Q_762: [-9.18 -9.40  7.85  8.87 -2.36  3.27 -2.21  9.35  9.08]
Q_870: [-8.80 -9.25  5.43 -7.29  8.88  9.48  9.19  9.04 -8.38]
Q_483: [-9.13 -9.12  8.68  6.19  0.85 -5.50 -4.61 -3.92  9.44]
Q_381: [-8.35 -9.39  2.82  1.13  9.13 -2.85 -5.97  9.02  9.28]
Q_673: [-9.07 -9.46  8.83  7.04 -0.01  9.23 -2.37 -1.49  5.81]
Q_723: [-8.35 -9.39 -5.52  7.73 -9.27  5.98 -6.02  7.17 -9.31]
Q_293: [ 9.44  9.35 -8.80 -7.07 -4.04 -9.16 -6.97 -6.72  4.81]
Q_691: [ 8.87 -9.18  7.85 -9.40 -9.25 -9.26 -1.37 -2.92 -9.23]
q: [ 9.35 -8.80]
Q_293
q: [-8.35 -9.39  2.82  1.13  9.13 -2.85 -5.97  9.02  9.28]
Q_381
q: [-4.04 -9.16]
Q_293
q: [-2.21  9.35]
Q_762
q: [-9.18 -9.40  7.85  8.87]
Q_762
q: [ 3.27 -2.21  9.35  9.08]
Q_762

Q_956: [-8.40  7.69  8.32 -8.22  8.39 -8.13 -7.25 -8.79  8.44]
Q_184: [-7.64 -4.66  0.62  7.78 -7.94 -0.18  8.44 -7.25 -8.79]
Q_835: [ 6.93  7.69 -7.72  7.28  8.55  7.47 -8.30  8.33 -8.52]
Q_700: [ 6.93 -7.71 -7.72  7.28  8.55  7.47 -8.30  8.33 -8.52]
Q_342: [ 7.69  8.32  8.39 -8.40 -8.22 -0.18  7.83 -8.59  8.25]
q: [-7.25 -8.79  8.44]
Q_956
q: [-8.40  7.69  8.32 -8.22  8.39]
Q_956
q: [ 6.93 -7.71 -7.72  7.28  8.55  7.47 -8.30  8.33 -8.52]
Q_700

Q_843: [-2.22  2.40 -1.19 -0.99 -2.21]
Q_308: [ 3.73 -0.99  1.43  7.32 -0.11]
Q_545: [-2.09 -1.79 -1.54  0.71  0.97]
Q_960: [-1.02 -1.31  0.39 -3.38 -0.51]
Q_590: [-0.11  1.56 -1.03 -1.56 -3.48]
Q_535: [ 3.73 -0.99  1.43  0.92 -4.63]
Q_55: [-0.29 -1.12 -0.07 -1.57  2.12]
Q_751: [-1.03 -1.56 -3.45 -1.02  2.44]
q: [ 3.73 -0.99  1.43  7.32 -0.11]
Q_308
q: [-1.03 -1.56 -3.48]
Q_590
q: [-1.54  0.71  0.97]
Q_545
q: [-0.11  1.56 -1.03 -1.56]
Q_590
q: [-0.07 -1.57  2.12]
Q_55
q: [-1.31  0.39]
Q_960

Q_615: [3.02 4.27 3.48 3.48 4.51 3.53 4.27 4.64 4.09 4.05 4.51 5.25 2.78 4.14
 4.07 3.84 3.99 4.41 4.42 3.94 3.15 1.79 3.62 3.56 0.40 3.78 6.01 3.81
 4.94 3.07 6.84 4.15 3.73 0.57 4.24 3.92 3.40 5.53 3.06]
Q_455: [4.15 4.27 3.48 3.48 4.26 3.75 4.30 4.64 4.09 4.26 4.51 4.48 3.99 4.04
 4.07 3.84 3.99 4.36 4.18 3.94 3.33 1.79 3.62 3.56 0.48 3.78 4.79 3.81
 4.07 3.22 4.96 4.37 3.73 0.57 4.24 4.10 3.40 4.20 3.23]
Q_480: [4.09 4.03 4.51 3.48 4.26 3.75 4.30 4.64 4.09 4.26 4.51 4.48 3.99 4.04
 4.07 3.84 3.99 4.36 4.18 3.94 4.64 1.79 3.62 3.56 0.71 3.78 5.70 3.81
 4.07 3.22 4.96 4.37 3.73 0.57 4.24 4.33 3.40 4.20 3.23]
q: [4.41 4.42 3.94]
Q_615
q: [5.70 3.81 4.07 3.22 4.96 4.37 3.73 0.57 4.24 4.33 3.40]
Q_480
q: [4.09 4.05 4.51]
Q_615
q: [4.09 4.03 4.51 3.48 4.26 3.75 4.30 4.64 4.09 4.26 4.51 4.48 3.99 4.04
 4.07 3.84 3.99 4.36 4.18 3.94 4.64 1.79 3.62 3.56 0.71 3.78 5.70 3.81
 4.07 3.22 4.96 4.37 3.73 0.57 4.24 4.33 3.40 4.20 3.23]
Q_480
q: [6.01 3.81 4.94]
Q_615
q: [4.15 4.27 3.48 3.48 4.26 3.75 4.30 4.64 4.09 4.26 4.51 4.48 3.99 4.04
 4.07 3.84 3.99 4.36 4.18 3.94 3.33 1.79 3.62 3.56 0.48 3.78 4.79 3.81
 4.07 3.22 4.96 4.37 3.73 0.57 4.24 4.10 3.40 4.20 3.23]
Q_455

Q_74: [-8.45 -7.97 -8.93 -8.92  8.67  8.95 -9.19  8.84 -8.34  4.14 -8.98]
Q_99: [-9.11 -9.02 -8.65 -8.87 -8.61  8.67  8.86  8.55  5.51 -8.93 -8.70]
Q_937: [ 7.02 -8.81  8.86  8.93  4.40 -8.67  1.34 -6.13  8.87 -9.13  8.84]
Q_152: [-9.00 -8.75  8.76 -9.11 -8.83  9.12  8.87 -8.89 -8.95  6.48 -8.68]
Q_377: [-8.53 -8.86 -8.95 -9.11 -8.89  8.87  8.76  9.12  6.48 -8.83 -9.12]
Q_852: [-8.92 -8.71 -8.68 -8.72 -9.19  8.67  8.95  8.75  3.15 -8.29 -8.76]
q: [-9.19  8.67  8.95]
Q_852
q: [-8.95 -9.11 -8.89  8.87  8.76  9.12  6.48 -8.83]
Q_377
q: [-8.75  8.76 -9.11 -8.83  9.12]
Q_152
q: [ 9.12  6.48 -8.83]
Q_377
q: [-8.45 -7.97 -8.93 -8.92  8.67  8.95 -9.19  8.84 -8.34  4.14]
Q_74

Q_763: [ 0.97  5.14 -3.93  0.34  3.35]
Q_309: [ 1.99  3.00 -2.66  0.25  3.59]
Q_754: [-1.76  4.27 -3.01  0.17 -0.21]
Q_341: [-0.50 -0.44 -0.45 -4.65 -1.29]
Q_593: [ 0.94 -5.33  2.79 -0.38 -0.25]
Q_857: [ 0.64  5.52 -4.65 -1.29 -0.45]
Q_130: [ 1.52 -0.75 -1.02 -0.24  1.88]
Q_60: [-4.50 -0.44 -1.29 -0.45 -4.65]
Q_204: [ 0.40 -5.82  2.92 -0.42 -0.92]
Q_404: [-4.27  2.26 -2.38 -0.27 -3.06]
Q_652: [ 0.68  5.59 -3.92  0.37  3.00]
q: [-1.29 -0.45 -4.65]
Q_60
q: [-0.44 -1.29 -0.45 -4.65]
Q_60
q: [-0.24  1.88]
Q_130
q: [ 0.94 -5.33]
Q_593
q: [ 3.00 -2.66  0.25  3.59]
Q_309
q: [-0.44 -0.45 -4.65]
Q_341

Q_910: [ 5.31 -7.28  5.82  5.39 -7.00  6.46  5.99 -7.47  6.06  5.71 -7.31  5.37
  6.18 -6.90]
Q_155: [-7.31  4.80  3.51  7.01 -7.27  3.35  4.90 -7.66  6.24  6.50 -6.99  4.24
  3.76 -6.80]
Q_463: [ 4.39 -7.20  4.74  7.01 -7.27  5.69  6.63 -7.22  4.96  7.29 -7.30  4.92
  7.13 -7.07]
Q_560: [ 0.98 -4.65  3.04  5.10 -6.93  5.10  5.56 -7.33  4.80  6.31 -7.53  4.81
  6.40 -7.28]
q: [4.80 6.31]
Q_560
q: [ 4.39 -7.20  4.74  7.01 -7.27  5.69  6.63 -7.22  4.96  7.29 -7.30  4.92
  7.13 -7.07]
Q_463
q: [ 5.10 -6.93  5.10  5.56 -7.33  4.80  6.31 -7.53]
Q_560
q: [-7.33  4.80]
Q_560
q: [5.37 6.18]
Q_910
q: [ 4.80  3.51  7.01 -7.27  3.35  4.90 -7.66]
Q_155
q: [-4.65  3.04  5.10 -6.93  5.10  5.56 -7.33  4.80]
Q_560

